In the data rows, zero lies at 4.5, halfway between 4 and 5.
Here are some points:
array([8., 2., 2., 8., 6., 8., 7., 4., 4., 5., 4., 6., 6., 5., 6., 2., 3., 3., 4.])
array([3., 5., 3., 4., 5., 3., 5., 5., 4., 3., 4., 5., 3., 4., 5., 5., 4., 4., 5.])
array([6., 2., 3., 6., 4., 8., 4., 2., 6., 4., 6., 6., 6., 5., 3., 3., 4., 4., 4.])
array([0., 8., 6., 0., 4., 0., 4., 6., 5., 4., 5., 4., 4., 5., 3., 7., 8., 6., 5.])
array([7., 6., 6., 7., 4., 5., 5., 4., 4., 5., 3., 3., 4., 3., 6., 5., 3., 4., 5.])
array([8., 0., 0., 9., 7., 9., 7., 4., 4., 6., 4., 7., 8., 8., 5., 0., 1., 0., 4.])
array([5., 3., 4., 6., 5., 5., 4., 4., 5., 4., 6., 5., 5., 4., 5., 3., 4., 4., 5.])
array([5., 3., 3., 6., 5., 8., 5., 4., 3., 3., 6., 7., 6., 6., 4., 5., 4., 3., 2.])
array([1., 6., 6., 1., 1., 3., 4., 3., 6., 5., 5., 1., 4., 3., 3., 7., 7., 7., 4.])
array([6., 3., 6., 6., 5., 5., 5., 3., 6., 5., 4., 4., 5., 4., 4., 5., 4., 4., 5.])
array([3., 7., 6., 3., 2., 2., 4., 5., 3., 4., 4., 1., 3., 4., 5., 6., 5., 7., 4.])
array([9., 5., 5., 9., 6., 8., 5., 5., 6., 5., 3., 8., 5., 7., 6., 5., 3., 2., 5.])
array([9., 1., 3., 9., 4., 9., 6., 3., 7., 6., 7., 6., 9., 5., 5., 2., 2., 0., 4.])
array([9., 1., 2., 9., 5., 9., 5., 3., 5., 3., 6., 8., 7., 7., 5., 3., 3., 2., 2.])
array([5., 5., 5., 5., 4., 5., 5., 5., 3., 5., 5., 3., 4., 3., 5., 8., 4., 5., 4.])
array([9., 2., 2., 9., 8., 8., 6., 6., 4., 4., 3., 9., 5., 6., 5., 2., 3., 2., 4.])
array([3., 5., 5., 3., 3., 3., 5., 6., 4., 6., 4., 3., 6., 4., 7., 4., 4., 4., 5.])
array([2., 8., 7., 1., 3., 0., 4., 6., 6., 4., 3., 4., 3., 3., 3., 7., 5., 6., 5.])
array([7., 2., 4., 6., 6., 7., 5., 3., 6., 4., 5., 5., 6., 4., 4., 4., 5., 5., 4.])
array([8., 2., 2., 9., 6., 9., 7., 5., 4., 5., 6., 7., 6., 7., 6., 3., 2., 1., 4.])
array([4., 4., 3., 3., 4., 4., 4., 3., 3., 4., 5., 3., 5., 6., 4., 4., 6., 4., 4.])
array([2., 6., 5., 3., 2., 3., 4., 4., 5., 5., 5., 2., 6., 4., 4., 5., 6., 5., 5.])
array([2., 6., 5., 2., 5., 2., 3., 5., 4., 4., 5., 4., 4., 4., 4., 5., 6., 5., 5.])
12 more points follow, each with its number after it:
array([2., 6., 5., 2., 4., 2., 6., 6., 3., 5., 4., 4., 3., 4., 5., 6., 5., 5., 5.]) 0
array([5., 4., 4., 6., 7., 3., 4., 4., 4., 4., 2., 6., 3., 6., 4., 4., 3., 5., 6.]) 1
array([8., 2., 1., 8., 7., 8., 6., 5., 4., 3., 3., 8., 4., 7., 6., 2., 3., 3., 4.]) 2
array([6., 5., 4., 5., 7., 3., 5., 5., 6., 6., 1., 6., 4., 6., 5., 4., 5., 4., 4.]) 3
array([3., 6., 6., 2., 4., 2., 3., 4., 5., 6., 4., 2., 4., 3., 3., 6., 6., 6., 6.]) 4
array([4., 6., 6., 4., 4., 4., 4., 2., 7., 6., 5., 3., 6., 2., 4., 4., 4., 4., 5.]) 5
array([3., 7., 7., 2., 4., 2., 4., 4., 5., 4., 6., 2., 2., 2., 3., 7., 3., 7., 3.]) 6
array([8., 1., 2., 7., 5., 9., 5., 2., 3., 4., 5., 6., 6., 7., 5., 2., 3., 3., 3.]) 7
array([2., 4., 5., 1., 3., 3., 4., 4., 3., 4., 5., 4., 5., 5., 3., 5., 6., 7., 5.]) 8
array([9., 0., 0., 9., 6., 9., 7., 3., 5., 5., 6., 9., 8., 7., 7., 0., 1., 0., 2.]) 9
array([5., 4., 3., 4., 5., 4., 8., 6., 3., 6., 4., 6., 4., 5., 6., 2., 4., 3., 5.]) 10
array([4., 6., 6., 5., 4., 4., 5., 5., 4., 5., 4., 3., 5., 4., 7., 5., 5., 5., 4.]) 11
Which of these numbered points is nearest to each point below, ignoring the direction in which the first points spread most? Its number follows each.
array([5., 4., 6., 5., 3., 5., 4., 4., 6., 5., 6., 2., 6., 2., 4., 4., 4., 5., 4.]) > 5
array([3., 4., 4., 1., 4., 4., 5., 5., 4., 5., 5., 4., 5., 5., 3., 4., 5., 5., 4.]) > 8
array([6., 3., 4., 5., 5., 5., 4., 4., 5., 5., 4., 5., 6., 4., 5., 3., 4., 4., 6.]) > 4
array([5., 2., 1., 5., 6., 6., 6., 5., 3., 7., 4., 5., 6., 6., 6., 1., 3., 1., 6.]) > 10
array([8., 2., 1., 9., 8., 8., 6., 6., 5., 3., 2., 9., 4., 7., 6., 2., 3., 3., 6.]) > 2
array([9., 2., 3., 9., 7., 9., 7., 5., 4., 6., 4., 5., 5., 6., 7., 2., 1., 2., 3.]) > 11
array([1., 8., 6., 1., 5., 1., 3., 5., 2., 2., 4., 5., 2., 5., 4., 7., 6., 7., 5.]) > 2
array([4., 6., 6., 5., 2., 4., 5., 5., 4., 5., 8., 2., 3., 3., 5., 7., 4., 7., 3.]) > 6
array([5., 4., 5., 6., 4., 6., 5., 5., 4., 5., 5., 3., 4., 5., 5., 5., 3., 4., 3.]) > 11
array([5., 6., 4., 5., 6., 5., 5., 5., 5., 5., 2., 5., 4., 4., 4., 4., 5., 4., 5.]) > 3
array([9., 0., 2., 9., 5., 9., 5., 2., 3., 4., 5., 6., 6., 8., 5., 1., 2., 1., 2.]) > 7
array([4., 3., 3., 4., 3., 5., 5., 3., 2., 4., 5., 3., 5., 7., 5., 4., 5., 5., 2.]) > 7
array([1., 4., 5., 4., 3., 4., 5., 5., 4., 6., 6., 3., 7., 4., 6., 4., 5., 4., 4.]) > 9
array([3., 8., 7., 2., 6., 0., 3., 5., 5., 3., 2., 4., 1., 3., 4., 8., 6., 6., 6.]) > 1
array([6., 2., 3., 6., 5., 6., 5., 4., 6., 5., 5., 4., 6., 4., 4., 3., 4., 3., 5.]) > 4
array([7., 2., 2., 8., 6., 7., 6., 6., 4., 5., 5., 7., 6., 6., 6., 3., 3., 3., 4.]) > 0
